In the data rows, the value 128 means zero.
Each row of this table is followed by its label. One hidden rule gives the labels. It looks at one to three of the table's principal directions, none of them among the few with the most spread.
[112 125 129 140 149 149  94 136 127 106  94  97 143 124 107 111 108 159
 168 180 125 102 121 198 184 204 134 144 118 125 139 150] fox
[128  61 109 150  67 152  69 160 121 152  59  98  94 117 116 160 106 183
 166 165  48 178 111 151 122 166 127 117 149 155 135 108] yarn
[137 119 151 148 120 117 115 129 112 129  69 124 107 146 144 100 100 171
 119 132 109 148 128 109 155 153 142  91 117 115 110 118] hut
[ 89  93  87  89 137 129 142 111 138 114  73 124 129 125  96 139 146 178
 132 178  93 150 123 143 217 163 154 130 131 181 132  96] fox
[122 141 152 130  95 104 114 143 116 108 177 124 168 144 155 111 124  85
 123 165 178  93 110  80 153  82  94 146 159 136 122 129] fox
[128 159  91  85 150 158 191 111 130 144 157 153  90  75  83 179 145 131
 129  56 116 161 162 148  42 117 111 151 102 153 160 152] yarn
[135 121 168 140 128 146 124 151 136 152 148 124 112 145 112 149 113  92
 107  69 110 157 142 118  94 116 134 150 157 152 127 164] fox
[152 171 183 164 194 111 135 125 143 120 128 141 146 164 152  93 111 102
  95 115 164  73 138 134 158 143 172 122 110  73 110 149] yarn
[117 110  53  33  84 172 185  84  81 133 106 165 126  64 112 190 184 161
 177 126 127 225 126 128  94 148  93 104  57 118 156 107] yarn
[113 120 107 143 190 175 178 116 147 129 142 121 140 102  51 159 158 121
 169  56 158 129 147 192 115 140 138 142 102 128 145 148] rope
[134 132 211 215 115 143  92 186 142 124 185  70 154 192  88 150  98  67
  85  83 147 120 131  99 141  82 133 143 235 149 107 156] rope
[108 113  40  47  43 172 189 108 102 147 184 138 131  61  82 226 189 114
 172  99 123 229 135 110  51  88  42 154 129 197 166 114] fox
[104 154  98 114 104 146 147 129 112 116 173 138 165  91 111 144 142 117
 150 146 144 132 111 139 131 109  95 148 120 143 148 126] yarn
[128 128 149  97 146 132 141 125 117 117 129 151 130 126 135 131 137 109
 125 118 167 117 123 105 131 110 140 130 107 100 133 144] yarn
[126  57 108  87  47 100  85 124 104 113 131 134 143 124 183 121 163 111
 169 189 173 117  78  67 119  66  89 115 126  94 116  84] rope
[ 86  94  74  98  90 155 158 132 121 135 151 140 146  81  88 162 157 128
 159 129 118 171 111 118 131  88  98 137 135 179 149 107] hut
[120 125 161 140 139  85  95 126 134  82  73 105 134 172 143  74 112 158
 106 193 164  68 101  97 241 125 161 108 149 102 100 103] yarn
[150 125 113 102 147 115 137 120 140 155  78 156  76 123 152 141 129 156
  98 123  80 142 143 116 101 139 167 109 111 123 138 118] drum
[132 141 130 141 141  90 123 104 112  94  27 112 119 156 148  77 106 216
 117 197 128 110 125 115 233 184 154  73 107 108 105  87] fox
[190 172 172 129  94 108 152 133 113 171 164 171 123 149 204 145 114  64
  72  98 136 157 153  41  60  92 113 102 132  87 115 140] drum
[139 117  77 124 142 155 182 117 142 180 109 138  66  95  85 185 142 162
 125  38  53 207 176 149  38 142 130 118 118 185 150 125] yarn
[ 99 139 141 132 121 182 173 146 118 142 183 142 166 116  73 176 129  89
 112  77 113 198 140 125 134 115 122 142 148 171 136 153] yarn
[113 125  84  73 133 147 141 117 118 126 164 166 133  70 129 147 167 112
 173 119 149 115 107 159  64 102 112 162  73 112 163 137] hut
[174 147 116 121  95  65 110  98 122 149  48 165  83 133 226  63 122 167
 103 154 112 123  98  73 126 111 150  63  78  47 103  78] rope
[122 143  82  69 143 141 184 110 113 112 155 149 118  83  99 185 169 137
 137 115 158 128 145 117  81  97 108 137 108 144 164 122] fox
[135  79 216 215 177 115  40 161 143  77 105  49 145 204 118  82  80 135
 145 172 174  30 135 166 190 179 154 127 176  94  89 150] rope
[113 123  62 120  50 101 113 124  93 119  60 127 140 108 162 107 138 204
 149 224 100 156  80  92 199 126 108  78 118 143 137  52] hut
[125 128  74 115 142 169 161 118 139 155 174 132 102  65  83 171 136 130
 172  75  93 154 168 201  14 153  85 162 104 165 159 157] yarn
[111 142  68  94  39 151 166 111  81 132 124 139 153  91 118 163 158 157
 143 143 113 227 106  91 143 112  81  89 115 145 139  83] hut
[137 151 141 154 173 116 104 120 157 147 117 136  88 126 140  64 106 131
 123  68 100 102 122 182  85 139 158 141  92  96 119 156] rope
[100  90 110 123 111 100  50 123 158 134 113 119 130 139 164  59 119 136
 144 186  65 109  87 185 163 160 142 164 127 149 108 116] fox
[ 90 163  87  90 153  82 117 104 147 142  45 196  85  96 168  27 127 191
 108 127  55 119  55 152 184 111 199 144  46 135 135 102] hut
[159 112 145 117 114 120 121 122 109 124 103 117 103 149 149 141 134 136
 118 120 148 141 141  87 100 126 126  89 131  92 119 122] hut
[142  97 148 119  98 111  93 120 103 126  58 129 106 154 167 111 119 167
 133 150 108 157 112 109 146 157 141 104 103 110 106 110] fox
[107 123  78  72  91 163 146 114 114 149 149 152 128  82 112 159 160 121
 149 104  95 199 114 147  86 122 107 143 102 147 151 131] yarn
[129  49  88 117  60 151 115 124  82 116  56  77 125 133 110 179 144 202
 176 190 112 204 141 109 154 186  90  61 146 147 128  80] yarn
[115 114 131 100  51 131 142 151  78  75 159  97 188 141 114 197 151 113
 126 219 211 131 118  19 199  70  73 102 204 147 139  92] drum
[125 123 100 120 125 133 150 115 126 134 150 131 133 115 116 150 156 123
 151 101 134 141 135 142  91 120 106 146 114 154 137 122] hut
[117 165 182 149 154  71  84 115 137  93  92 125 136 169 178   7  73 147
 103 186 143  57 105 132 231 162 150 133 113 100  85 137] fox
[136 158 138 152 140 131 132 131 120 143 123 143 107 121 127 120 116 143
 125  70 102 144 127 151  83 130 137 140  95 135 131 141] hut
[126 102 200 158 157 146 104 157 138 109 124  76 124 181  83 147  95 113
 113 116 143 116 159 132 165 162 142 152 189 159 113 171] drum
[142 113 183 148 132 146 113 154 124 101 162  85 140 171  95 175 135  87
 104 103 186 113 138  90 123  90 135 118 193 101 121 144] rope
[105 131 135 150 182 146 113 158 179 138 211 126 118 102  80 134 118  76
 143  69 116  65 132 203  56  96 131 225 149 177 151 183] fox
[115  66  90 146 160 157 107 110 160 155  43 107 101 115  89 118 132 183
 199 114  63 154 128 245 146 228 158 149  81 149 127 131] yarn
[127  97 133 128  70 108  98 138 116 116 116 110 124 146 140 134 131 138
 121 156 131 137 103  74 144  84 115 112 165 134 112  93] hut
[161 135 158 195 133 131 120 150 152 160 173 108 125 155 128 142 110  85
 106  74 114 126 157 131  67 116 125 128 170 128 115 144] hut
[ 88 123  25 115  39  90 107 118 118  99  44 102 143  97 127 114 149 231
 166 255  95 126  58 118 255 120 105 114 142 184 143  26] hut
[157 113 110 130 101 140 162 136 118 139 175 125 152 118 128 208 157  90
 155 134 169 130 159  98  73 107  79 133 148 143 146 119] yarn
[130 105 141 108 118 157 135 122 116 132 145 118 122 130 107 161 130 115
 140  96 126 172 154 137  89 152 106 139 130 141 124 153] fox
[130 151 135  93 146 158 200 120 127 159 174 175 124 108 108 174 143  80
  98  46 128 184 160 102  75 101 129 137 114 141 139 158] fox
[139 147 119 132 109 150 166 120 122 152 179 144 142 116 124 154 139  96
 104  82 120 183 148 108  77 106 111  95 133 108 122 124] hut
[105 128  83  89  95 132 182 108  93  97 148 134 157 105 107 159 168 146
 124 151 171 159 126  64 152  78  95  78 135 132 135  79] rope
[105 116  54 110  90 122 151 101  99 120  95 132 156 102 135 120 160 183
 163 181 118 167 111 125 173 146 101  87  96 148 135  69] hut
[153 161  98 116 160 135 153  91 148 169 145 157  99  94 149 113 120 125
 140  90  82 143 170 200  38 192 114 143  67 113 130 157] drum
[112  85 132 151  86 152 121 164 112  87 159  71 169 141  68 208 141 125
 150 178 175 118 130  95 164  95  92 129 210 166 135 103] yarn
[160 145 254 171 248 115 102 130 151 102  94 115  87 205 128  74  72 124
  61  65 153  65 168 143 140 172 217 111 124  50  83 188] hut
[116 114 146 128 122 118  99 136 130 128 100 131 126 149 140 104 122 133
 115 135 109 134 101 122 167 126 157 132 131 131 118 124] fox
[142 125 135  87 197 170 176  89 127 155  88 165  75 107 104 146 124 153
 129  41  88 192 181 185  64 209 163 120  47 102 127 173] fox
[105  70 128 155  86 110  59 140 143 139  71 101 122 152 138  83 111 156
 159 161  75 138  84 155 187 150 137 152 142 170 105 108] hut
[152 134 128 103 148 138 135 121 139 151 135 145  80 111 129 153 130 119
 122  75 107 137 151 146  38 130 134 145 107 115 140 155] yarn
[112 119 133  81 105 152 133 123 118 124 169 138 154 122 121 148 150  80
 133 123 151 156 116 117 127 111 111 151 131 123 131 148] fox
[142  77 153 168  91 104  81 161 127 108 119  75 148 181 140 148 131 119
 127 187 163  91 117  73 171  97 122 107 206 132 114  94] yarn
[160 133 144  99 196 135 166 107 129 139 132 157  88 129 135 147 137 120
  95  65 135 133 180 122  47 140 158  96  95  83 131 152] fox
[135 166 132 135 101 120 125 129 119 109 185 119 168 131 145 129 126  98
 117 168 161 104 126 112 132 111  94 128 151 109 123 123] fox
[209 163 184 157 156  71 119 133 157 159 195 158 123 171 232 112 116  34
  72 118 170  43 163  74  36  86 133 121 144  53 107 145] yarn
[104 151  97  95 187 100 120  98 161 113 110 149 109 106 137  69 127 157
 128 159 106  67 116 192 154 157 160 163  85 128 133 131] drum
[ 88 191  34  33  83 158 235  80 104 136 255 206 181  28 109 166 205  67
 157  73 169 187 108 120  51  38  48 171  63 149 164 122] rope
[159 128 138 163 108 128 119 135 120 141 103 103 139 156 144 148 122 134
 132 148 122 145 143 125 140 169 121 107 144 125 123 120] fox
[152 111  46 101 138 130 152  87 153 167  60 148  81  86 134 152 154 182
 162 139  68 153 144 185  92 187 142 115  72 118 143  96] yarn
[123 151 156 149 163 142 113 151 159 158 175 141 122 121 123 106 102  77
 119  74 101 110 131 175  86 128 142 184 131 145 138 187] fox
[136 133  64  55  66  84 137  78  96 143  73 176 119 111 215  89 164 166
 129 178 106 178  94  80 140 127 114  81  62 104 124  69] fox
[105 118  84  80 102 189 165 131 100 112 190 122 155  76  67 217 165 114
 162 128 151 171 142 138  83 115  80 136 139 147 167 136] fox
[121 152  90  66 146 133 177  96 126 116 128 148  97  88 102 151 150 150
 126 108 138 136 144 129 100 119 118 136  99 135 148 129] fox
Here are more rows. What is the label of each one?
[155 158 127 181 198 103 112 120 152 169  95 169  91 115 184  50  92 160
 128  95  61  91 138 205  68 182 174 120  47  93 123 140] ~ rope
[160 154 119 139 191 138 155 149 170 161 168 139  85  97 106 186 125  98
 132  78 120  72 176 171  20 123 131 189 134 159 172 173] ~ drum
[127 124 124 156 195 152 123 126 181 151 162 123 126 121  96 128 130  95
 146  81 104  96 147 228  87 164 154 177 118 129 133 166] ~ yarn
[167 168 130 141 172 109 136 106 159 151 159 149 106 122 161 105 121 101
 119  90 126  86 155 169  49 142 132 146  93  89 122 151] ~ yarn
[140 107 178 169  85 127 113 149 113 102 161  83 176 177 126 152 114  95
 118 171 181 121 141  71 173 114  95 103 199 118  96 116] ~ fox
[115 148 133 105 123 160 165 122 115 140 175 149 134 108 107 138 131  97
 110  68 126 184 140 116  93 110 113 122 122 128 130 154] ~ hut
[142 127  90 104 166  95 149  96 137 142  47 166  67 118 152 111 146 196
 104 108  84 133 127 121 114 127 185  89  75 112 130  85] ~ hut
[137 168 135 112 199 156 177 105 129 129 149 151 129 105 110 128 130 110
 139  78 160 117 165 176  93 171 133 139  72  94 143 178] ~ yarn
[128 145  83  87 113 154 177 123 126 155 214 160 137  74 118 176 166  71
 147  77 147 150 140 125  28  78  80 157 116 143 164 148] ~ yarn
[146 121  77  50 128 180 195 106 114 152 203 141 106  78  91 238 181  90
 145  61 134 192 192 135   0 126  75 141 120 149 171 158] ~ drum
[113 137  35  55  12 119 133 118  79 141 179 178 146  54 183 148 175 127
 157 173 111 180  76  80  55  52  54 123  96 141 161  77] ~ yarn
[115  87 151 141 166 119  59 148 142 108  93 105  98 137 124  96 104 159
 160 148 113  65 114 187 126 159 155 169 120 137 130 150] ~ yarn
[134  84  95 134  40 112  76 142 111 133 103  99 132 134 158 138 141 148
 157 189 109 148  92 101 133 113  95 110 158 142 128  81] ~ hut
[110 117  72  81 104 191 182 131 108 143 184 135 138  64  71 216 161 111
 164 102 125 192 155 140  59 122  76 140 131 169 174 144] ~ fox
[124 136 127 131 138 164 177 129 137 158 152 144 116 115  81 169 140 106
 103  37 106 191 146 122  90 100 140 123 136 145 133 140] ~ hut
[109 161  32  42 140 141 229  79 117 118 167 164 126  48  96 175 171 151
 145 143 146 145 169 129  89 126  76 125  90 158 167 111] ~ drum
[149 124 192 199 124  84  94 161 123 116  91 112 146 192 172  99  85 139
  92 185 136  85 126  71 204 128 154  96 169 125  96 102] ~ fox
[ 99  56  72 116  75 139 105 140 131 127  65  94  89 109  73 181 152 197
 169 143  76 169 100 136 142 112 125 144 158 205 144  80] ~ hut
[131  52 166 162  97  81  19 132 129 114  42  84 107 191 184  39  98 171
 142 182 104 107  88 126 186 161 151  98 139 100  77 101] ~ rope
[189 130 162 141 171 143 187 123 149 181 142 154  92 141 130 182 135  73
 102  20 143 152 190 101  32 119 143 117 120 100 125 162] ~ yarn
[133  95 109 109 140 158 124 140 140 157 111 124  81 107  98 184 130 144
 146  99  72 157 154 170  63 161 135 159 129 172 156 150] ~ drum
[147 160 172 180 163 118 127 148 140 141 165 143 137 148 150 104 102  93
  85  96 130  97 139 116 104 104 154 114 139  97 116 144] ~ rope
[139 141 151 157  98 114 106 141 124 130 121 124 132 139 150 107 107 122
 127 137 135 117 107 109 142 112 121 128 135 111 116 125] ~ hut
[137 147 118 128 170  87  89 131 160 152 101 170  68 105 179  75  96 160
 117 138  53  69 117 179  74 141 169 167  82 134 138 135] ~ fox
[137 147 161 124 135 119 162 134 113 118 120 141 133 152 130 147 129 122
  79 118 158 137 138  54 162  93 149  95 148 120 122 118] ~ fox
[120 103 117  92 161 154 143 132 130 137 106 139 102 111  99 170 140 140
 136 109 108 144 145 147 108 149 150 145 117 155 156 148] ~ drum
[150 188 134  63 166 105 182  79 103 108  60 181 105 128 166 112 132 173
  76 148 148 136 140  84 174 155 172  73  60  57 122 114] ~ drum
[ 92 161  52  90 100 111 151  97 100 105 122 147 163  83 141  94 161 168
 170 179 144 128  88 141 172 124  91 133  74 151 151  91] ~ hut
[103 119 167 211 161 120  43 153 157 128  94  93 125 161 124  30  77 154
 135 119  74  94  92 211 176 172 175 146 131 130 103 148] ~ rope
[124 165  95  98 109 159 186 119 113 137 166 139 145  91 101 173 146 110
 132 111 142 172 147 118 108 122  89 128 126 145 155 139] ~ fox
[143 171 122 105 179 129 197 103 124 115 133 151 134 120 116 160 148 130
 111 117 168 113 164 118 131 137 137 120 102 117 140 130] ~ fox
[112  99 131 134 141 145 109 150 140 110 124 107 133 127  89 162 127 136
 141 157 126 101 123 152 153 132 144 154 157 150 139 129] ~ fox
[122 135  79  72  29 154 166 120  84 131 132 141 147  90 118 199 163 132
 142 154 133 214 108  69 133  94  75 113 132 146 148  94] ~ fox
[132 113 169 151 134 103  76 131 150 138  86 120 106 170 157  70  98 133
 104 127  91 120 112 136 161 148 168 131 135 117  95 135] ~ fox
[142 113  85  92  80  96 106 125 126 126 106 130 121 118 174 149 136 152
 128 235 107 110 121  97 140 131 111 116 148 135 138  83] ~ drum
[ 93  55 103 156  22 126  98 137 121 156  57 101 159 152 129 103 126 156
 161 173  72 220  78 101 248 142 110 108 160 194  98  73] ~ yarn
